(in the rows, 128 means zero)
The same turns and mirrors carry the whole set onto itself and the rows of a family onto each other. Which other rows belong to the same family as each row named below? List them in the order they appear above.
These 32 rows form 4 families of 8 rows each.
ligi: [115 130 151 168 119 119 135 112 166 131 164 157 131 119 147 133 120 134
 149 146 118 124 131 110 165]
Mabin: [109  99 124 156 118 150 145 142 118 153 152 126  99 129 108 128 103 144
 128 162 121 113 129 127 132]
febe: [ 95 128 156 148 128 132 106 154 143 122 164 137 149 142 130 155 110 137
 120 130 145 108 114 165 144]
pina: [134 123 149 150 117 129 109 116 143 122 153 115 154 151 128 162 112 147
 116 138 161 122 111 154 130]
Mezo: [111 100 165 157 116 132 133 138 135 133 120 116 157 135 102 136 141 135
 153 124  91 130 148 149 135]
Zam: [101 123 156 174 127 144 135  97 165 144 152 146 145 118 149 141 121 129
 123 132 127 118 134 100 161]
dofu: [125 120 139 126 136 117 120 128 132 100 131 149 177 104 141 130 141 110
 144 118 140 146 103 116 126]
zikis: [124 103 123 124 131 156 134 149 106 133 104 128 159 129 113 131 125 137
  95 119 127 141 113 158 100]
Sirir: [106 120 133 146 131 145 150 118 160 126 107 163 132 100 141 107 138 141
 121 127  85 148 132 114 155]
kon: [119 141 110 145 133 146 125 123 125 132 152 175 131 114 148 128 114 143
  96 142 153 134  92 118 129]
Lobar: [137 109 140 156 100 153 147 126 141 155 119 133 121 158 108 126  93 144
 112 156  99 133 129 135 142]
lem: [106 111 124 141 132 146 160 143 130 143 116 170 135  96 132 102 133 125
 128 127  83 144 133 115 135]
vatuk: [124 132 125 152 125 125 140 123 145 101 133 142 167  89 144 132 133 113
 148 100 130 139  98 133 122]
Rone: [115 113 135 166 113 159 149 133 141 166 138 136 113 143 120 134 104 162
  99 147 104 120 140 153 139]
zoz: [122 100 151 142 123 131 142 125 129 102 136 120 172 139 126 143 120 117
 146 123  80 143 107 143 150]
pasun: [138 110 140 139 119 129 126 142 121 138 159 117 158 148 128 159  99 126
 118 136 160 119 116 154 112]
Nugeb: [136 114 120 152 120 145 151 107 115 144 107 156 138 106 120 109 146 140
 129 137  99 156 125 103 120]
bup: [127 141 116 143 150 156 138 147 128 152 131 158 124  98 156 145 118 140
 114 131 162 139 135 135 133]
riko: [127 117 137 170 116 122 130 142 137 117 148 118 171 152 139 160 123 133
 110 145 165 128 126 150 134]
taga: [119 119 145 158 104 123 120 113 166 138 154 129 144 131 152 149 130 133
 143 141 130 115 151 112 162]
Bekel: [122 130 122 144 128 142 135 135 153 163 131 161 119 109 143 122 118 151
  93 139 164 124 140 125 116]
fofo: [115 115 137 118 134 152 143 119 141 148 119 164 119  96 126 105 117 137
 131 118  80 138 119 118 132]
Bonon: [132 135 112 146 133 153 137 140 139 144 148 149 117 102 149 125 148 137
  98 134 169 132 125 126 130]
tifav: [125 110 129 127 147 151 156 147 115 126 113 151 146 116 117 116 108 136
  96 122 115 152  95 157 105]
goro: [108 121 134 130 150 120 130 133 141 109 148 148 170  90 161 138 144 124
 127 108 146 134 117 135 125]
gede: [107 100 162 145 117 123 132 121 134 122 121 136 172 146 113 139  97 136
 145 131  76 134 119 142 136]
Gogo: [116  91 158 146 101 119 135 113 149 112 137 125 166 148 110 119 123 131
 126 132  82 127 110 133 133]
lat: [133 118 111 140 145 160 134 151 121 126 134 129 145 131  95 160 136 143
 105 121 111 151  98 151 122]
Ruli: [ 98 123 164 162 102 117 123 109 137 139 137 164 142 118 155 104 118 135
 144 145 134 115 142 116 143]
sagis: [118  99 148 137 125 150 133 138 132 164 134 141 124 158 121 133 107 157
  92 164 115 127 147 136 144]
bog: [123 142 151 145 130 127 113 119 141 113 119 165 188 120 142 135 152 134
 121 104 123 152 111 141 132]
Bag: [141 109 118 114 124 130 138 163 113 121 115 137 146 130 116 124 121 140
 119 132 118 149 112 169 105]

Which other rows belong to the same family as Mabin? febe, Mezo, kon, Nugeb, lat, Ruli, bog
Which other rows belong to the same family as gede? ligi, pina, dofu, zikis, lem, Rone, Bonon
Which other rows belong to the same family as Lobar? Sirir, zoz, pasun, taga, Bekel, tifav, goro

The same turns and mirrors carry the whole set onto itself and the rows of a family onto each other. Which other rows belong to the same family as each row named below? List them in the order they appear above.
These 32 rows form 8 families of 4 rows each.
Ronu: [181 105 142 141 173 146 129 105 140 126  68  93 143 137 103 119 174  96]
gak: [198  92 159 146 161 126 166  84 130 145  91 125  95 117 108 123 150 135]
raba: [180 140 141 140 157 182 109 114 122 167  74 127 133 153 130 122 157  91]
vob: [185 124 153 120 135 169 135  83 128 165 116 160 116 124 149 105 136  93]
kapa: [191 106 160 142 159 167 137  64 103 165 120 147 128 130 133 112 137 142]
Fuvud: [162 100 158 124 129 122 143  74 141 137 101 138  94 126 111 109 145 129]
Saso: [187 123 154 132 148 184 100 118 119 157 102  96 141 114 140 145 135 114]
sefon: [189 104 150 129 163 127 170  87 148 134  97 118  96 138 153 108 140 131]
Leso: [162 115 158 132 168 136 146  93 144 119  65  91 120 137 100 110 156 108]
vuk: [172 103 128 150 177 139 115 114 136 115  70 109 126 146 108 110 155 107]
mav: [192 106 150 135 175 155 147 111 126 130  71  82 132 107 116 136 164 103]
zaror: [203 141 141 123 160 173  97  90 115 159  98 112 148 133 137 126 143 137]
lov: [151 131 163 128 163 184 111 112 130 159  78  91 138 128 131 115 150  96]
savu: [193 109 163 143 134 158 120  91 124 171 123 140 104 124 133 132 121 144]
Nadi: [182 115 156 129 136 160 120  80 134 174 133 155 119 122 135 104 132 122]
vubi: [189 115 130 138 163 135 114 111 139 124  81  93 125 125 120 115 154  73]
rer: [184 135 151 129 152 186  98 108 133 169  96 109 151 136 135 122 151  95]
vipe: [194  62 156 140 163 139 154  76 121 138  92 125 124 121 132 114 170 125]
Tes: [152 116 163 122 123 170 107  95 127 176 114 139 111 119 141 113 138 118]
bev: [156 128 129 138 149 180 117 120  98 148  98 114 135 134 147 145 157 118]
vogiv: [157 103 140 130 165 158 135 105 130 126  66  78 132 137 122 139 165 127]
gakeg: [157  87 144 124 159 133 165  78 133 128  97 115 103 114 123 119 152 145]
guga: [167 116 158 115 139 164 146  76 131 174 116 134 103 121 151 119 134 146]
Dez: [180 116 153 158 145 154 128  83 117 170 122 154 101 135 126 105 127  95]
geru: [206  97 135 122 164 146 114 101 132 133  70  90 145 125 135 128 175 120]
nuv: [177  87 140 130 156 127 143  85 142 113 111 143 110 117 128  94 134 109]
dobus: [183 146 137 145 154 166  91 108 122 157 105 116 128 137 127 117 126  88]
Rara: [165 118 125 134 193 146 145 118 125 129  81  91 120 117 139 114 161 124]
sagot: [179  85 146 142 157 120 151  77 141 130 106 139 112 124 103 101 156 122]
mavo: [186  85 145 149 153 122 151  87 134 137  97 132  98 123 119 104 154  79]
fes: [166 133 154 121 146 188 116 102 129 172  84  98 130 144 150 140 145 129]
velu: [179 113 155 132 119 161 142  88 121 154 113 141 110 155 160 140 135 126]

Which other rows belong to the same family as vuk? raba, vob, nuv
Which other rows belong to the same family as fes? vogiv, gakeg, guga
Which other rows belong to the same family as savu? gak, Saso, mav
Which other rows belong to the same family as Leso? Fuvud, lov, Tes
Which other rows belong to the same family as kapa? zaror, vipe, geru
Which other rows belong to the same family as Nadi? Ronu, rer, sagot

The same turns and mirrors carry the whole set onto itself and the rows of a family onto each other. Which other rows belong to the same family as each row named below? List them in the order they appear above.
These 32 rows form 4 families of 8 rows each.
Bam: [154 115 122 123 133 108 154 118 126 150 147 133 113 154  94 130 123 127
  95 123 137 114 136 148 117 108 124 149 122 133]
tekuv: [133 126 138 120 140 120 124 172 106 108 140 124 112  88 159  99 154 154
 103 120 133 105 138 140 133 141 102 119 135 129]
guler: [123 180 136 121 109 125 127 166 136 117 118 124 118 133 128 141 133 116
 146 122 145  96 136 126 121 121 114 115 102 131]
veb: [129 118 119 137 133 137 107 103  96  68 136 108 117 127 127 105 140 154
 117 155 150 114 142 123 131 149 144 140 138 137]
romos: [138 121 113 130  96 128 127 108 107 131 120 145 106 143  88 147 123 125
  87 128 140 118 171 148 147 126 113 133 146 128]
mos: [143 127 115 121 114 126 126  97 100 130 120 144 100 147 106 157 129 104
 102 123 110 120 174 139 133 122 129 149 128 122]
Zuriz: [153 141 113 115 107 122 136 116  99 129 141 140 108 140 102 153 112 119
  95 122 120 123 172 158 135 120 133 150 129 127]
fuleg: [111 154 135  99 121 145 138 133 127 127  94 119 116 161 140 120 142 132
 145 113 131 130 124 121 115 143  88 115 110 117]
Tege: [121 110 135 137 134 134  71 109 102 112 137 117 152 134 103 101 132 151
 137 119 144 127 138 118 140 122 121 139 155 140]
faf: [124 132 148 111 126 151 144 124 125 125  85 106 123 166 137 140 154 119
 123 101 136 124 121 125 115 143 115 126 120 117]
luf: [125 102 132 136 140 139  74 113  97 117 134 125 146 143 114 112 154 123
 127 126 134 136 143 129 141 131 120 138 158 164]
guba: [108 131 111 137 124 129 103  94 110  91 124 117 135 119 122 119 138 141
 129 162 141 126 138 125 131 156 146 123 155 158]
Sez: [146 131 144 139 120 142 126 171 122 103 123 139 135  85 117 114 157 154
  86 122 106 145 141 131 149 125 129 124 124 131]
tet: [132 121 153 126 134 116 109 172 119 105 136 137  96  89 140 100 142 139
  94 110 150 121 146 119 129 136 102 114 128 127]
bote: [110 130 117 141 133 144 127 111 126  76 145 120 129 107 118 103 137 137
 132 166 132 118 154 123 114 137 130 121 146 151]
Kufek: [127 179 138 114 120 133 122 154 128 123 115 114 120 137 125 132 122 102
 139 130 155 120 131 106 142 120 124 117  91 123]
nog: [140 165 142 104 119 147 142 117 127 124  93 127 110 157 141 121 149 128
 129  99 123 143 126 127 113 141 101 111 116 115]
Pofor: [152 129 114 140 145 122 137 122  98 146 135 125  98 155  90 120 102 132
 106 140 144 132 124 143 110 118 139 146 114 122]
Vot: [123 115 123 132 148 135  81 103 110 111 138 113 126 136 115 109 157 131
 148 133 130 125 131 119 121 133 120 141 160 168]
kemob: [120 182 126 122 111 139 118 158 127 103 103 115 127 145 135 147 151 114
 144 131 143 115 129 131 122 127 110 121 105 117]
lifu: [136 136 117 116 152 124  80 102 103 116 136 128 137 132 122  99 162 130
 138 120 141 139 131 129 157 136 115 123 160 155]
kenir: [149 134 137 137 111 137 123 164 117 100 106 135 140 102 120 100 159 157
 105 117 115 163 136 123 153 110 114 121 138 133]
suz: [139 121 141 134 122 126 122 104  84 131 121 145 113 134  95 152 115 106
 108 125 129 112 163 153 137 125 123 155 114 122]
pubo: [149 115 121 125 140 129 118 175 110 129 131 136 113  87 147  97 150 153
  95 103 122 122 135 132 139 137 108 121 132 131]
memip: [148 132 119 131 135 108 138 130 116 130 165 111 112 157 100 113 122 123
  98 128 123 117 126 156 115 130 118 170 125 136]
manof: [156 143 139 130 108 129 118 153 123  92 113 123 125  84 108  92 146 151
 105 103 121 161 126 137 144 131 118 125 123 119]
zotar: [121 116 101 139 128 134 109 113 109  93 134 110 122 120 114 102 137 154
 125 172 135 113 136 142 123 158 146 130 142 149]
pemuk: [130 124 144 114 137 126 130 162 100 140 140 134 117  80 150 113 145 153
 105 110 132 126 137 129 123 140 111 111 104 148]
mugi: [164 134 130 136 130 132 120 169 123  97  98 151 126  98 123 120 155 139
 113 114 100 149 132 131 136 114 139 118 132 118]
zesi: [139 155 149 107 130 156 133 114 133 127  99 114 106 137 134 121 140 113
 139 116 123 124 135 124 111 139 101 116 113  88]
sif: [134 136 113 126 135 108 145 120 118 157 151 111 114 149  87 129 116 126
 103 131 135 115 122 145 115 117 143 143 113 135]
Nidop: [119 176 115 118  96 134 101 155 125 128 114 114 115 148 134 143 122 138
 145 139 130 107 133 121 123 124 120 135  96 120]

Which other rows belong to the same family as nog? tekuv, guler, mos, luf, kenir, zotar, sif
Which other rows belong to the same family as pubo? Bam, Zuriz, fuleg, guba, Sez, Vot, kemob

The same turns and mirrors carry the whole set onto itself and the rows of a family onto each other. Which other rows belong to the same family as each row named below? List them in the order they appear above.
These 32 rows form 4 families of 8 rows each.
deg: [142 143 152 131 144 143 144 116 164 130 119 110 164 119]
loke: [141 147 162 123 135 127 161 131 176 129 104 121 143 112]
kap: [128 129 112 148 108 145 116 144 102 136 100 129 113 157]
Nobis: [153 146 142 121 144 133 148 119 164 127 111 113 166 123]
Sel: [135 135 145  98 127 163 137 167 139 119 106 113 131 108]
tasi: [102 131 123 148 142 183 131 127 139 135 109 132 133 120]
timal: [135 125 133 143 106 146 104 157  99 137  97 134 119 151]
Posob: [124 123 128 168 114 128 122 116 127 136 124 140 141 160]
soze: [149 134 160 133 147 145 110 149 127 114 112 105 128 161]
ruvo: [134 116 119 162 122 139 132 101 130 144 125 132 138 152]
kuge: [118 152 128 148 141 182 121 144 138 139 109 137 141 118]
Zura: [128 124 124 133 120 130 107 141 102 145  80 137 108 148]
Bis: [130 133 108 123 116 130 141 114 139 157  82 137 137  99]
Feko: [163 106 151 122 103 105 142 125 140 131 102 114 115 144]
Kub: [151 136 155 135 148 136 115 146 128 115 105 110 140 172]
para: [130 136 131 126 107 131 138 125 132 164  94 148 120  96]
Lozo: [129 105 128 159 126 112 135 109 138 152 119 139 131 148]
Rilur: [158 127 148 143 138 153 125 141 147 104 114 104 140 168]
deriv: [149 137 146 129 138 137 156 109 177 130 109 116 140 112]
meko: [123 145 114 130 107 137 143 138 134 155  97 149 132  98]
Buda: [148 130 158 140 135 139 134 136 143 115 108  96 125 175]
dil: [148 139 159 105 125 146 132 170 145 125  85 122 120 107]
Ruges: [127 119 115 130 110 123 138 114 144 155  94 137 140  96]
Kif: [152 104 159 106 110 106 140 148 133 127 117 125 122 141]
tudez: [141 146 149 101 123 148 143 150 154 117  86 110 113 104]
Labob: [163 109 147 112 110 102 139 149 127 134 114 116 117 137]
suso: [133 116 121 134 114 130 103 147 106 139  86 131 104 137]
midet: [102 156 133 147 134 169 124 131 133 142  97 140 129 115]
Rinum: [141 140 148 104 134 164 133 165 132 125  95 102 132 113]
pabeb: [106 135 128 154 150 175 129 124 144 140 102 123 145 121]
Zun: [120 101 135 153 127 123 132 107 134 141 124 138 125 155]
zap: [163 113 144 122 105 107 142 135 144 111 116 107 126 150]

Which other rows belong to the same family as pabeb? deg, soze, Lozo, Ruges, Labob, suso, Rinum
Which other rows belong to the same family as loke? kap, Posob, meko, Buda, tudez, midet, zap
Which other rows belong to the same family as Kub? Nobis, Sel, tasi, Zura, Bis, Kif, Zun

